One vector is turned by the same rotation once a step. Each row is the vector after some number of steps, and that number follows the row.
The counts run from 0 to 397.
[-0.17  1.30 -0.77  2.31  2.13 -2.01 -0.82  1.15  0.10 -0.10 -1.57 -1.80
 -1.94  0.04  1.05 -0.07  1.32 -1.33  3.37 -3.05  0.34 -1.39 -1.65 -5.03
 -0.46 -1.39  0.42 -0.77  0.21  2.29 -2.13 -1.06 -3.95  0.51  1.46  3.56
  2.55 -0.66 -1.24 -3.80  0.57  2.22 -1.05 -3.50  0.48 -1.59  3.69 -1.17
  3.15 -1.88  0.88 -1.01 -2.65 -0.30  0.22 -0.46 -0.71 -1.36  4.95 -2.83
 -0.57  1.50 -1.50 -2.85  1.48  1.85  1.35 -3.54]  172
[-0.34  1.16 -1.60  1.52  5.85 -1.78  0.02  0.25  0.40 -0.07 -2.07  0.39
 -4.09  0.38  3.23  1.73  0.10 -3.43  1.06  0.13 -0.59 -0.75 -2.24 -5.37
  1.50 -3.43  2.04 -2.08 -0.92  1.54 -2.65  2.81 -0.87  1.45 -0.59  1.70
  1.93 -0.19  2.70 -0.72  0.45  1.49  2.36 -1.39 -0.49  0.65  1.77 -1.46
  0.55 -1.65  1.13 -2.92 -3.73  1.50 -1.64  0.41 -3.66 -0.54  1.69 -0.58
  1.84 -2.85  0.21  1.06  2.16  1.43  1.90 -2.75]  71
[-1.03  2.19 -3.55  2.19  5.25 -1.68 -0.43  1.50  1.86  0.46 -1.47  0.11
 -1.58  0.33  4.55  0.28  0.42 -2.57  0.41 -1.18 -1.85 -2.12  0.94 -4.00
  1.15 -2.01 -0.36 -1.13  1.12  1.54 -0.56  0.70 -0.49  2.20 -1.92  2.46
  0.87 -1.64  1.10  0.73 -1.23 -0.31  3.55 -0.64  0.79 -0.10  1.19  0.88
  0.48 -2.12 -0.04 -4.92 -4.46  1.93 -2.25 -0.53 -3.62  1.44  3.08 -0.05
  1.99 -2.62  0.13 -1.15 -0.20  2.20  0.84 -3.02]  45
[ 0.57  3.04 -1.25  0.47  4.26 -0.73 -1.54 -0.98  1.95 -1.58 -2.28 -0.55
  0.16 -0.06  5.67 -1.32 -0.07 -0.18  0.23 -2.84  0.28 -1.62  3.03 -3.67
 -2.09  0.68 -0.39 -1.11  0.07 -1.07 -1.73 -1.30 -1.62  0.70 -0.71  3.18
  1.42 -1.90  0.51  0.54  0.44  0.00  2.65 -2.62  2.58 -2.55  1.88  2.04
  0.09 -3.60  0.72 -3.76 -2.18  2.90 -1.39  0.30 -4.28 -0.33  4.97 -0.54
  2.79  0.13 -2.01 -0.08 -0.49  0.23 -0.69 -2.16]  18
[-0.97  3.15 -0.19  4.19  3.72 -2.30 -0.82  1.19  1.56  1.09 -3.07 -1.46
 -2.51  1.01  2.56 -0.31  1.08 -4.05  0.20  0.31 -2.40 -1.33 -1.00 -5.84
 -0.67 -3.01 -0.85 -2.75 -2.05  2.66 -2.11  1.23 -1.28  1.59 -0.58  2.96
  0.17 -1.81  0.95 -0.06  2.41  0.27  1.87 -1.89 -0.96 -0.14  2.31 -1.32
  4.37 -2.57  0.96 -1.71 -3.70  1.19  0.32 -1.10 -1.34 -2.52  2.25 -0.86
 -1.27  0.81 -0.09  1.36  0.46  0.59  0.28 -3.02]  383
[-1.78  2.35 -1.90  4.22  3.53 -2.56 -0.09  3.11  0.41  0.09 -1.76 -1.65
 -3.00  0.14  3.34  0.22  2.62 -2.93  0.76 -2.41 -0.89 -2.15 -1.06 -3.76
  0.51 -2.18 -0.05 -3.13 -0.67  2.08 -0.06 -0.04 -3.12  0.98  0.17  3.44
 -0.08 -1.09  0.64 -1.60 -0.42  1.40  0.69 -1.65 -0.84 -0.73  3.66 -0.15
  2.98 -3.52  0.38 -1.14 -4.26 -0.16  0.11 -1.66 -0.41 -0.39  4.04 -0.27
 -0.26 -0.84 -0.35 -1.40  1.72  0.95  1.67 -3.77]  184
[ 0.79  3.35 -0.18 -2.02  3.44  0.01 -2.58  0.55  3.82 -0.85 -2.06 -2.37
 -2.47 -0.14  1.13 -1.72 -1.12  1.97  1.65 -0.96 -0.17 -1.25  0.05 -3.44
 -0.92  1.32  0.95  1.09  0.99  3.03 -1.73 -0.14 -2.13  1.88  0.96  0.32
  1.97 -2.37  2.06 -2.78  1.31  0.47  2.05 -1.25  1.06 -3.27  2.66 -1.42
  0.84 -1.78  1.35 -1.67 -2.23  1.43 -0.88  0.38 -3.22 -1.07  4.42 -4.18
  2.63  0.28 -1.98 -0.71  0.62  1.48  2.90 -1.09]  95
[ 0.08  2.71  0.81  1.50  2.27 -2.51 -2.43  1.83  1.01  2.08 -1.14 -1.76
 -2.00  1.63  3.70 -0.61  0.38 -1.61  0.99  0.03  1.92 -2.56  2.09 -2.02
 -0.03 -0.10 -1.49  0.43 -1.06  0.98 -2.86 -2.88 -3.35  2.27 -0.93  3.55
 -0.14 -2.40  0.77  0.59  1.74 -2.18 -0.19 -2.91  1.84 -4.25  3.71 -0.68
  3.60 -2.17  1.73 -1.46 -1.99 -0.95 -1.13 -0.40 -2.50 -0.34  5.96 -1.30
  1.66 -0.36 -1.09 -1.43  0.21  2.07  0.19 -1.10]  327
[ 0.12  1.49  0.60 -0.91  3.19 -2.58 -3.00  1.55 -0.55  1.02 -2.19 -1.86
 -3.62 -0.04  2.32 -0.09 -0.01 -1.19  2.23 -1.19  1.51 -2.40  0.52 -3.83
  0.63 -0.62  0.99  0.03 -1.01  0.95 -3.56 -3.15 -2.14 -1.59 -0.24  3.55
  1.13 -1.04  0.77 -1.58  2.65  0.66 -1.34 -3.17  1.16 -4.56  3.10 -0.44
  2.98 -0.87  1.90 -0.51 -1.93 -0.76 -1.92  1.39 -3.12  0.14  4.25 -3.15
  3.02 -0.25  0.53 -1.43  0.71  1.18  0.39 -1.17]  155
[-1.68  0.90 -1.81  1.59  3.75 -1.43 -2.73  3.19  1.41  0.97 -2.71 -2.51
 -1.76  1.09  3.87  1.67  1.49 -2.01  2.31 -1.53 -1.15 -2.73  0.46 -4.05
  1.61 -2.20  0.05 -0.79  0.70  1.26 -2.89 -2.20 -1.50  1.43 -1.36  3.72
 -0.18 -1.49  1.09 -1.84 -0.28 -0.77 -0.65 -0.99 -0.55 -2.14  1.47  0.03
  1.67 -1.59  2.36 -2.18 -4.62  0.31 -0.45 -0.68 -3.32  0.67  5.05 -1.59
  0.27 -1.26  0.49 -0.71 -0.46  2.38 -0.56 -0.59]  193
[ 2.30  2.59  1.44 -1.63  3.87 -1.88 -2.50 -1.88  1.87 -0.56 -3.12 -1.50
 -1.98  0.37  1.72  0.46 -1.92  2.53  0.82 -2.48 -0.80  0.36  0.00 -2.72
 -0.89 -1.13  1.50 -0.62 -3.53  1.61 -3.64 -0.62 -1.29  2.57 -0.13  2.04
  3.54 -0.12  1.30 -1.34  0.93  0.36  2.80 -0.93  2.49 -1.73  2.96 -1.30
  0.36 -1.93  0.81 -2.04 -2.47  1.46 -1.25  2.12 -4.64 -2.13  3.45 -2.76
  2.93 -0.32 -1.40  0.93  0.46  0.29 -0.04 -0.08]  78
[ 1.60  2.03 -1.06 -0.21  2.13 -2.18  2.96 -1.02  1.34 -0.75 -1.82  0.65
 -1.90 -0.23  1.84 -2.98 -0.82 -1.39  0.44 -2.16 -0.78 -0.09  0.78 -6.57
  0.71 -1.86 -1.01 -1.51 -2.00  1.91 -2.51 -0.16 -1.52  0.98 -0.11  3.22
  1.89 -1.62  2.15  0.17  2.33 -1.15  0.80 -2.87  1.55  0.13  3.03  2.65
  2.65 -1.76 -2.08 -3.77 -3.08  1.81 -1.50  1.32 -3.08 -0.64  2.09  0.57
  1.94  0.36 -0.70 -0.58  2.69  0.97 -1.02 -4.03]  148
[ 0.63  1.56  1.10 -0.09  4.17 -1.06 -0.28 -0.47 -0.44 -0.94 -1.13 -0.17
 -3.18 -0.78  3.49 -1.26  0.15 -2.72  1.56 -1.92  0.24 -3.08  0.52 -6.08
 -0.01  1.51  0.76  0.37 -0.07 -0.25 -2.41 -1.38 -0.84 -1.54  1.15  3.92
  0.99 -1.02  3.12 -1.36  2.16  1.56  0.07 -4.29  0.46 -2.45  2.76  0.13
  1.06 -1.90  0.53 -1.96 -2.29  1.31 -2.82  1.43 -2.54  0.85  3.58 -2.21
  2.89 -0.05 -0.46  0.44  1.33  1.19  1.06 -2.33]  156
[ 3.54  0.76  2.24  0.69  3.05 -2.56 -1.13 -0.86  0.49  2.14 -2.01 -1.26
 -2.49  1.86  0.97  0.21 -1.68 -2.89  1.12  1.88  1.00 -0.84  1.21 -1.66
 -0.80 -2.38  0.43  1.18 -2.39  1.42 -4.28 -2.78 -3.44  1.57 -0.30  2.96
  0.87 -0.26  0.83 -1.41  1.50 -0.71  0.47 -2.36  2.17 -2.41  3.52 -1.82
  5.14  0.34  0.26 -3.37 -1.99  1.08 -1.76  0.39 -2.39 -1.81  5.18 -2.15
  0.33 -0.58 -0.82 -1.50 -0.21  2.42  1.03 -1.67]  301
[-0.04  2.72 -0.01  0.70  5.52 -0.24 -1.31  0.73  1.69 -2.12 -1.14 -1.71
 -0.21 -0.55  2.51  0.04  1.17  0.49  1.12 -3.58 -1.76 -3.05 -1.60 -5.59
 -0.87  0.31  2.15 -1.08  0.73  2.07 -2.14 -0.65 -2.40 -0.14  1.29  2.67
  1.99 -1.57  0.17 -4.20 -0.06  2.13  1.81 -2.06 -0.56 -1.64  2.84  0.63
  0.13 -3.56  0.68 -0.71 -2.51  2.12  0.75  0.24 -3.15 -0.73  4.70 -2.74
  0.31  1.18 -1.40  0.36  1.57 -1.08  1.70 -2.96]  22
[ 1.90  3.21  2.14 -1.66  0.47 -3.19  0.13  0.65 -0.19  1.38 -2.02 -1.89
 -3.54  0.67  1.16 -1.73 -0.73  0.07 -0.42 -3.10 -1.24 -0.92  0.61 -5.15
  0.10 -0.69 -1.32 -0.33 -3.25  3.52 -3.49 -3.10 -1.44  1.36 -0.38  3.69
 -0.46 -0.49  1.17 -0.52  3.14 -1.80  0.45 -2.62  1.02 -2.79  2.76  0.29
  3.01 -1.31 -0.42 -2.99 -3.82  1.36 -2.21  2.01 -3.01 -0.65  2.90 -1.87
  1.88  0.15  1.01  0.14  0.88  1.64 -0.56 -0.96]  138
[ 1.12  2.76  0.61 -0.34  4.32 -1.06 -2.04 -1.06  0.54 -0.04 -2.00 -1.13
 -1.25 -0.18  3.77 -0.06  0.02 -3.10  0.29 -0.93 -1.93 -1.61  1.84 -4.15
 -1.96 -0.31  0.87  1.41  0.24  1.92 -2.82 -1.08 -0.71  0.03 -1.49  3.86
  1.58  0.83  0.05 -0.21 -0.10  2.29  3.39 -0.60  2.16 -2.48  1.74 -1.18
  1.52 -0.08  1.84 -3.88 -2.39  2.63 -2.42  0.48 -2.79 -3.02  2.39 -3.50
  0.97  0.17 -0.38  1.19 -2.49  1.54  1.04 -0.97]  216
[-1.05  1.76 -0.99  3.05  4.47 -1.38 -2.06  2.01 -0.08  0.08 -3.16 -1.32
 -3.37 -0.03  4.13  0.80  0.60 -3.52  2.68  1.14 -1.17 -0.99 -1.30 -4.30
  0.22 -2.25 -0.70 -0.52 -0.08  2.44 -2.03  3.50 -1.33  1.02 -1.50  4.37
  1.67 -1.79  2.10 -0.30  2.29  2.09  1.46 -2.46  0.24 -0.90  1.62 -1.99
  1.98 -1.19  1.89 -1.66 -4.18  0.87 -1.89  0.10 -2.58 -2.19  2.46 -1.73
  0.40 -1.16  0.38  2.29  0.02  0.60  1.21 -2.05]  232
[ 1.28  1.70  0.51 -0.71  4.27 -1.29 -3.15 -1.17  0.11 -1.22 -2.50 -1.30
 -1.90 -1.05  4.98  2.21  1.01 -0.43  1.94 -4.73  0.00 -1.87 -0.20 -4.58
 -1.65 -0.42  2.14 -0.46 -1.68  0.19 -2.45 -0.76 -0.92  0.17 -1.49  4.64
  3.26  0.90  1.53 -0.42  0.53  2.46  3.24 -2.70  2.05 -1.53  2.97 -1.06
  0.34 -1.54  2.08 -1.71 -2.61  0.68 -1.77  1.43 -3.95 -1.35  2.36 -2.15
  2.35 -1.37 -0.66  2.18 -0.47  0.78  0.02 -0.74]  389
[ 0.73  4.92 -1.82 -1.03  1.58 -0.53  0.60  2.06  3.56 -0.66 -2.59 -2.50
 -2.78 -1.74  1.22 -3.76 -0.83  0.69  0.27 -1.30 -2.20 -1.13  1.33 -4.70
 -0.41  0.24 -1.35  0.53  0.68  4.11 -1.00 -0.13 -2.13  1.28 -1.02  2.30
  1.60 -2.87  1.31 -1.76  0.92 -0.97  0.68 -1.24  0.84 -2.33  2.66  1.04
  1.65 -1.39 -0.78 -3.41 -2.89  2.26 -2.35  1.53 -2.84 -0.42  3.74 -2.45
  2.49 -1.09  0.11 -0.58  0.97  1.99  1.42 -2.51]  121
[-1.50  1.19 -1.66  2.75  5.41 -1.08 -2.45  3.53  0.72 -0.28 -2.11 -3.11
 -1.04  0.50  4.12  1.09  2.82 -2.35  1.85 -1.28 -1.20 -2.65 -0.87 -4.30
  0.29 -2.86  0.67 -2.36  0.65  1.46 -1.70  0.56 -2.48  0.58 -1.67  3.92
  1.03 -0.79  0.08 -2.33 -0.78  0.68 -0.15 -1.41  0.19  0.16  0.82 -0.22
  0.43 -2.25  1.72 -2.53 -4.09 -0.07 -0.45 -1.28 -3.13  0.65  5.20 -1.07
  0.15 -2.25  1.02 -0.74  0.30  1.90  1.05 -2.19]  33
[ 4.21  2.54  1.69 -1.23  4.72 -1.13  1.05 -3.06  1.01 -1.55 -0.63 -0.01
 -0.87  0.75  2.01 -0.04 -0.70 -0.67 -0.74 -2.14 -0.29 -0.42  0.95 -3.56
 -1.96 -1.10  2.44 -1.61 -2.54  0.49 -3.14 -2.46 -2.10  0.53  0.00  2.84
  2.06 -0.51 -0.48 -2.08  1.69 -0.59  2.20 -2.14  2.23 -1.94  4.40  0.90
  1.91 -1.81 -0.82 -2.38 -0.98  2.43 -0.70  1.25 -4.44 -0.89  4.84 -1.55
  1.12 -0.55 -0.49 -0.59  1.25 -0.39  0.47 -2.34]  152
[ 1.20  2.75  0.65  0.47  3.51 -0.39 -3.68  2.31  2.49 -0.56 -1.74 -3.48
 -1.87  0.74  2.31  0.91  0.98 -0.53  0.96  1.78 -0.51 -1.41  1.35 -1.18
 -2.35 -0.82  1.06  0.00 -0.82  2.30 -1.35 -0.35 -2.48  1.97 -0.78  2.73
  2.07 -1.24  0.69 -1.57  1.50  1.11  2.20 -0.76  2.30 -3.29  2.40 -2.30
  1.79 -3.39  2.08 -1.54 -3.32  0.96 -0.57 -0.84 -2.53 -2.75  5.64 -3.74
 -0.11 -1.77 -1.44  1.21 -1.32  1.92  3.11 -0.94]  254
[-0.75  0.68 -0.04  0.89  2.76 -1.48 -2.22  2.30 -0.06  0.49 -2.99 -2.24
 -3.04 -0.32  0.99 -1.61 -0.52 -1.37  2.45  0.50 -0.46 -2.36  0.01 -5.51
  1.08 -1.28 -0.76  1.07  0.38  2.48 -3.12 -0.50 -2.25  0.02 -0.21  4.39
  1.37 -1.55  1.76 -1.52  3.07  0.72 -2.67 -3.96  1.29 -1.97  2.19 -0.30
  2.50 -0.17  0.38 -1.42 -3.65  0.02 -2.41  1.51 -2.51 -0.30  3.99 -2.15
  1.66 -0.70  1.64  0.98  1.03  2.98 -0.13 -1.20]  306
[-1.64  1.44 -1.19  1.76  3.44 -2.39 -4.09  1.77  1.09  1.07 -3.46 -1.49
 -1.95  0.35  3.72 -0.32  0.11 -1.83  2.92  0.29 -0.25 -2.00 -0.19 -4.61
  1.32 -1.53 -1.72  0.08  0.21  2.07 -2.73  1.69 -1.56  1.42  0.06  3.08
  1.61 -2.28  1.79  0.59  1.62  1.10 -0.17 -2.72  1.07 -2.09  0.70 -1.80
  2.42 -1.42  2.26 -2.10 -3.38  0.56 -0.63  0.56 -2.29 -1.51  2.77 -2.29
  1.20  0.22 -0.33  1.34  0.24  3.07  0.24 -1.85]  392
[ 1.86  0.54  0.87 -2.56  2.64 -1.79 -1.90  0.88 -0.70 -2.06 -1.70 -1.54
 -2.28  0.05  2.35 -0.48 -0.02  1.13  2.17 -2.94 -0.24 -2.51  0.72 -3.51
  1.30 -0.01  0.36  0.81 -0.15  2.44 -2.92 -2.68 -2.02  1.27 -0.13  4.38
  1.74  0.72  2.78 -2.57  0.13 -1.06 -0.10 -0.97  2.06 -1.47  2.71 -0.22
 -1.16 -0.56 -0.25 -3.64 -3.99  1.75 -2.37  2.04 -3.72  1.32  4.12 -2.09
  2.64 -2.26 -0.73 -1.05  0.53  2.45  2.18  0.94]  117
[ 1.47  3.00  0.59 -0.32  0.33 -2.49  0.02 -0.15  1.14 -1.30 -1.58 -0.89
 -4.27  0.80  1.46 -1.38 -0.53  2.45  1.68 -3.97  0.12 -1.00 -0.12 -3.77
  0.89 -0.16 -1.33 -0.78 -1.57  3.40 -1.13 -0.47 -2.91  2.69  0.81  3.81
  1.63  0.37  3.50  0.21  1.28 -0.88  2.14 -1.30  1.02 -0.23  3.78 -0.82
  1.29 -4.18 -0.58 -4.04 -3.69  2.06 -1.61  2.00 -2.58  0.59  2.00 -1.17
  2.59 -1.16 -2.08 -1.06  1.87  1.36  2.43 -0.80]  100
[ 1.83  2.38  1.54 -0.48  4.51 -2.90 -2.28 -1.20  0.89 -0.51 -1.54  0.25
 -3.05  2.23  3.28  1.60  0.15  2.10  0.41 -3.35  0.99 -0.70 -0.42 -2.57
  1.09 -1.71  2.20 -2.85 -4.05  0.34 -2.59  0.30 -1.19  2.09 -1.19  2.52
  1.72 -0.04  2.15 -0.24  0.78 -0.81  4.00 -1.13  1.31 -0.21  3.14 -1.18
  0.16 -4.39  1.01 -1.73 -2.69  2.11 -0.76  1.26 -5.82  0.13  3.72  0.55
  2.62 -2.05 -1.08  0.31  1.49 -0.16  0.76 -1.14]  239
[-0.66  4.18 -3.22  2.45  3.62 -2.12  0.00  1.45  2.51  0.99 -1.88 -1.68
 -1.56  0.28  1.36 -0.51  0.08 -3.45 -0.40 -0.54 -1.81 -0.47 -0.51 -4.55
 -0.56 -3.25  1.75 -2.18 -1.03  2.69 -1.61 -0.35 -2.45  1.98 -0.91  1.64
  0.23 -1.55 -2.20 -1.57 -1.66  1.27  1.57 -0.51  0.23 -1.53  2.35 -0.22
  3.51 -1.15  0.89 -2.61 -3.82  0.50 -0.65 -1.84 -0.98 -1.47  4.08 -3.26
 -1.67 -1.04  0.39 -2.01  0.28  0.97  1.07 -3.33]  357
[ 1.74  2.66  1.04  0.23  2.86 -1.74 -0.10 -1.31  1.29 -0.79 -1.19 -1.43
 -0.44 -0.16  2.17 -0.09 -0.06 -1.12  0.11 -5.28 -1.98 -1.84 -1.42 -4.86
 -1.71 -0.90  1.15  0.46 -1.12  3.46 -3.12 -2.94 -2.03  1.32  0.68  3.44
  0.16  2.71  0.12 -3.49 -1.52  1.76  2.88 -1.08 -0.19 -1.83  3.36 -1.04
  2.71 -0.98  0.90 -4.32 -2.89  2.70 -0.08 -0.44 -1.82 -0.82  3.17 -3.39
 -1.00  1.72 -0.78 -2.06 -0.55  0.10  1.04 -1.76]  199
[ 1.03  1.49 -0.10  3.65  3.55 -3.05 -0.89 -0.75 -0.18  0.72 -0.46  0.33
  0.79  3.81  2.78 -0.39  0.90 -3.41  0.72 -1.35 -0.46 -0.83  0.17 -2.82
 -0.77 -1.61 -0.64 -0.79  0.19  1.58 -2.33 -2.33 -3.39  3.62 -0.15  3.34
  0.31  0.59  0.72 -1.02 -0.86 -0.85  1.00 -0.88  0.98  0.02  2.49 -0.62
  4.36 -2.30  1.56 -5.34 -2.79  0.90 -0.40 -1.17 -1.93 -0.70  5.05 -0.30
 -0.99 -0.08 -1.75 -3.47 -0.39  1.37  0.37 -2.52]  188
[ 1.35  2.54  0.08  0.58  5.70 -1.80 -2.19 -0.87  3.00  1.10 -2.08  0.32
 -2.71  2.13  2.03  2.51 -0.46 -1.34 -0.49  0.93 -1.12  0.26  1.14 -1.54
 -0.11 -2.53  2.43 -1.10 -1.84  0.21 -3.61 -1.02 -1.13  3.10 -1.55  0.46
  0.43 -1.14  0.90  0.21 -0.84 -0.63  4.14 -0.45  2.16 -1.30  1.42 -2.32
  2.65 -1.01  0.97 -2.97 -2.27  1.25 -0.98  0.29 -4.67 -2.07  3.60 -1.64
  1.66 -2.85 -0.58 -0.79  0.01  1.75  0.02 -1.76]  67
[ 0.41  3.08 -1.48 -0.93  5.10 -1.13 -1.52 -1.33  3.10 -0.68 -2.88  0.09
 -0.79 -0.38  2.39  0.06 -1.45 -1.77  1.05 -2.23 -1.62 -1.03  0.21 -4.30
  1.17 -0.03  1.65  1.49  1.78  1.72 -2.68 -0.67 -0.81  2.42 -1.31  0.51
  0.68 -0.80  1.79 -0.50 -1.76  0.90  3.53 -0.48  1.74 -1.63  1.41 -0.42
  0.37 -0.03  1.40 -5.87 -2.99  2.90 -1.98  1.09 -3.30 -0.64  2.45 -3.36
  3.17 -1.13 -1.13 -1.78 -1.25  2.09  1.28 -2.21]  57
[ 0.39  3.04  1.17  0.58  2.82 -2.36  0.95 -1.33 -0.81 -0.84 -2.17 -0.50
 -2.85 -0.56  3.46 -0.25 -0.14 -1.92  0.00 -4.56 -1.77 -2.61 -2.03 -6.64
 -0.16 -1.20  1.29 -0.86 -2.89  2.32 -3.23 -1.16 -0.90 -0.29  0.63  4.30
  0.46  1.32  1.56  0.15  1.17  1.85  3.01 -1.64 -0.44 -0.98  3.47 -0.94
  2.47 -2.44  0.91 -3.41 -3.64  2.76 -1.95  0.75 -1.92 -0.74  0.74 -1.37
 -0.60  1.35  0.56  0.84  0.83  0.22  0.05 -2.20]  372
[ 0.62  2.75  0.25  0.72  1.71 -1.80  0.16 -1.93  1.34 -0.16 -3.31 -0.29
 -1.88  1.11  2.04 -1.83 -1.47  0.14  2.05 -2.24 -1.63 -0.58 -1.07 -6.18
  0.88  0.20 -1.10  1.67 -0.80  3.84 -3.12  2.08 -1.33  2.29  0.13  2.51
  2.72  0.05  3.14 -0.48  1.70  0.52  2.35 -1.66  0.39 -0.64  1.96 -0.78
  2.78 -1.20 -0.29 -5.49 -3.05  2.90 -0.73  2.21 -1.84 -2.17  0.64 -1.53
  1.73  1.67 -1.46  0.56  0.64  0.85  1.02 -2.06]  74
